Which row each row swaps with, under one turn or mirror:
buse: [ 11.1 -19.1 -40.1  -8.0  -6.7  15.2  46.2  13.1   4.8  14.9 -10.7  -2.6
  17.2  -3.1  14.5   1.2   6.1]
Veku: [  8.1  33.1 -33.5 -37.6  -9.1 -14.5  27.1  22.4 -10.5  -4.3  19.7   3.9
  13.2  24.0   4.3  23.9 -11.0]
Noz: [ 11.0   1.0 -17.1 -25.7  -9.9  14.1  56.8  27.3 -15.7  -8.9   8.0 -10.0
  -3.1  11.6   9.0  20.7 -10.1]
neres: [ 25.1  -7.5  13.0 -37.7 -10.3  15.0   6.2   2.8 -14.1  -5.0  16.4 -11.4
   1.9  19.0 -14.0  21.6  12.7]
Mevu: [ 11.3  15.5   2.5 -35.0  -3.9  20.2  10.1   2.6  -5.2  -1.3  11.2  -2.1
  12.2  51.7   4.2  31.4  20.9]
Kazek: [  8.9  23.5 -30.8 -33.4  -9.7 -11.2  44.9  22.1 -17.6  -9.9  12.7  -2.7
   3.9  17.4   4.5  19.2  -8.8]
Lilu: [ -1.0 -16.4 -41.1 -20.0  -6.8  -6.8  16.3  10.5   7.0   9.0 -15.8  17.8
   1.7  14.6 -16.7  14.2  35.6]
kifit: [  7.6  28.7 -32.2 -35.4  -4.4 -13.7  37.9  28.4 -14.0  -4.3  14.9   1.7
  11.5  18.5   4.1  22.8 -11.7]
Tetok: [  2.6   5.5 -17.5 -27.0   8.6  25.9  20.7  -0.9  14.2  12.3   5.4  12.0
  26.1  45.5  13.6  42.0  24.6]
lar: [  7.9  21.9 -25.4 -33.6 -15.5 -17.1  38.0  24.1 -18.3  -7.6  15.3  -5.4
  10.8  18.5   1.3  22.6 -13.5]
befe: [ 13.8  -1.8   0.6  -6.1   0.3  19.8  -3.1   9.6  -7.0   9.7  10.5   4.5
 -13.8  24.3 -16.4  41.9  19.3]
Ven: [ 15.4  -7.1 -25.2 -19.3  12.0  22.7  12.6  12.8  28.9  27.2  13.9   4.5
  23.9  34.6  12.1  34.8  31.9]
rurun: [ 11.0 -12.5  -0.8 -22.7 -25.6   5.5  15.4  13.9  -5.0   1.2  14.4   8.9
   1.9 -11.2 -16.8  25.7   1.4]
Pek: [  8.7 -20.6 -26.6 -11.2  -8.5  31.9  53.4  15.3   2.4   7.4   2.1 -13.7
   9.0   4.8  14.2  20.2  -2.6]
zet: [  9.1   1.3 -20.5 -27.2 -18.9  12.4  47.5  31.9 -17.8  -4.2  11.1 -14.9
   0.3  13.8  10.9  20.9 -12.4]
zup: [  4.3 -20.2 -47.2 -13.4 -14.7   1.8  32.5  11.1   9.4  10.6 -17.3  14.0
   7.4   0.1  -6.2  14.4  25.0]
tiv: [  9.6  29.8 -38.5  -2.4   2.5   4.6  36.5  12.4 -17.0   9.2   1.0  -2.1
  -3.0  11.5   4.2  25.0 -14.6]
kul: [ 31.2  -0.4 -48.3 -19.7  12.1  11.0   6.0   8.2  18.5  30.6  28.3 -15.2
  22.4  27.5   3.5  26.2  23.9]
Pofin: [ 13.9  35.0 -26.7 -26.5  -4.7  -5.8   8.4   0.6  -4.3  11.6  30.6   5.1
  26.0  19.1   2.8  24.3 -12.0]
Zunav: [  4.2  28.3 -32.6 -37.7 -12.5 -10.5  37.0  22.3 -13.3  -6.4  12.3   2.0
   8.2  22.6   2.0  22.6 -13.6]
nati: [ -1.9   0.7 -12.4 -17.5 -20.7   8.3  28.1  22.0  -2.7  -0.7  -2.8  23.0
  -0.9 -11.1  -4.4  31.6  -5.4]
Zeza: [ 21.3  25.0  -6.3 -12.7   2.2  17.6   4.4  -4.8   1.5  20.0  34.8  -5.8
  18.9  20.8   3.5  25.1  -3.2]
mosi: [ 32.9  -2.1 -38.0 -12.2  13.1  13.0  12.0  12.4  19.9  31.5  30.6 -15.3
  17.0  22.3   7.8  20.3  25.4]
vami: [ 10.6  12.9   6.5 -42.3   0.0  12.0  15.7  -2.8 -10.5  -3.0   9.7   2.7
  10.1  43.7   0.8  31.4  25.0]
bubop: [  3.0 -26.1 -40.1  -9.3  -9.2  11.1  37.4  14.3  11.9  14.8 -10.6   1.9
  10.4  -4.0  14.4   6.8  15.7]
Pusor: [ 31.7  -2.8 -50.2 -16.5  15.5   4.0  12.5  15.2   3.2  27.5  25.2 -27.4
  12.4  19.2   0.6   9.5  14.3]
mevib: [  6.8 -16.0 -38.2 -20.7  -4.6  -8.8   4.2  11.0   7.0  13.1 -12.8  12.1
  -2.4  14.7 -17.0  20.0  39.8]
Geb: [ 21.6  -7.2  13.3 -27.8 -13.4   9.3   3.3   4.1 -14.4  -5.0  13.6 -11.0
   1.5  22.8 -15.9  15.8  16.0]
Gaman: [ 26.8  -4.5 -51.1 -14.3  10.9   5.9  12.4  18.2  17.4  34.6  25.5 -20.6
  12.9  20.6   0.1  10.6  12.9]
til: [  6.7 -17.7 -41.2 -22.2  -2.9  -3.9  12.8  12.3  10.9  16.0 -21.4  18.5
   7.1   2.6  -9.4  13.8  34.1]
Fole: [ 21.5  -1.4  11.2 -35.3 -13.3   1.0   4.4   3.6 -16.5  -8.8  15.2 -10.1
   7.3  22.9 -13.1  27.8  14.2]
mez: [ 13.8  -0.7   0.3 -12.4   6.0  27.0   0.0  13.2 -11.1  11.7   9.6   0.9
 -11.2  22.0 -14.1  43.9  17.2]
bimem: [ 13.6  -6.2 -27.1 -23.6  10.8  15.6   7.1  18.1  24.8  25.4  17.5   9.3
  25.3  41.4   8.3  30.7  33.4]
boki: [ 21.6 -11.1   9.7 -30.4 -14.2  10.7   3.9   2.3 -10.8  -9.8  15.9 -11.1
  -3.5   9.7 -16.1  15.7  14.1]
rafi: [  3.2 -10.3 -44.5 -12.5 -15.5   0.0  29.7  13.7  10.2  13.3 -20.1  17.5
   8.2   0.5   1.4  13.1  29.1]
vuge: [  8.1 -17.9 -40.8  -5.5  -7.3  17.7  46.7   9.5  13.6  18.2 -12.8   1.4
  15.3   1.4  17.5   5.6   9.0]
babeb: [ 30.1   0.7 -55.5  -8.7  11.3  -5.0  18.7  12.9   6.1  25.1  18.2 -25.8
   6.5  13.6   1.0   7.9  11.2]
Ruf: [ -1.4  30.1 -32.4  -2.9   1.2  10.5  42.4  10.6 -17.5  11.5   0.9  -0.4
  -3.7  15.8   0.9  21.2 -15.2]
noton: [ 22.8  -7.9 -33.4 -17.9  10.2  21.8   6.8  13.2  28.8  28.4  20.8  -6.5
  21.2  34.0   6.9  28.0  32.7]
vibud: [ 19.2  -3.3   8.6 -33.3 -12.8  12.8  -0.7   6.1  -9.2  -8.7  19.5 -10.9
   1.1  29.9 -11.2  23.5  22.9]
lir: [ 15.1  -3.8 -37.5 -20.0  19.0  12.1   8.7   7.0  24.4  28.7  20.1   1.1
  24.8  33.2  13.3  29.6  32.6]
vobun: [  7.1 -12.3 -50.0 -10.8  -6.8  10.3  43.1  12.5  13.7  11.8 -17.5   6.7
  12.6  -2.5   9.7   9.4  18.3]

Swapped with babeb: mevib
Swapped with vobun: noton
Swapped with Lilu: Pusor
Swapped with Tetok: Pek
Swapped with Zeza: nati
Swapped with til: Gaman
Swapped with vibud: Kazek
Swapped with Veku: boki

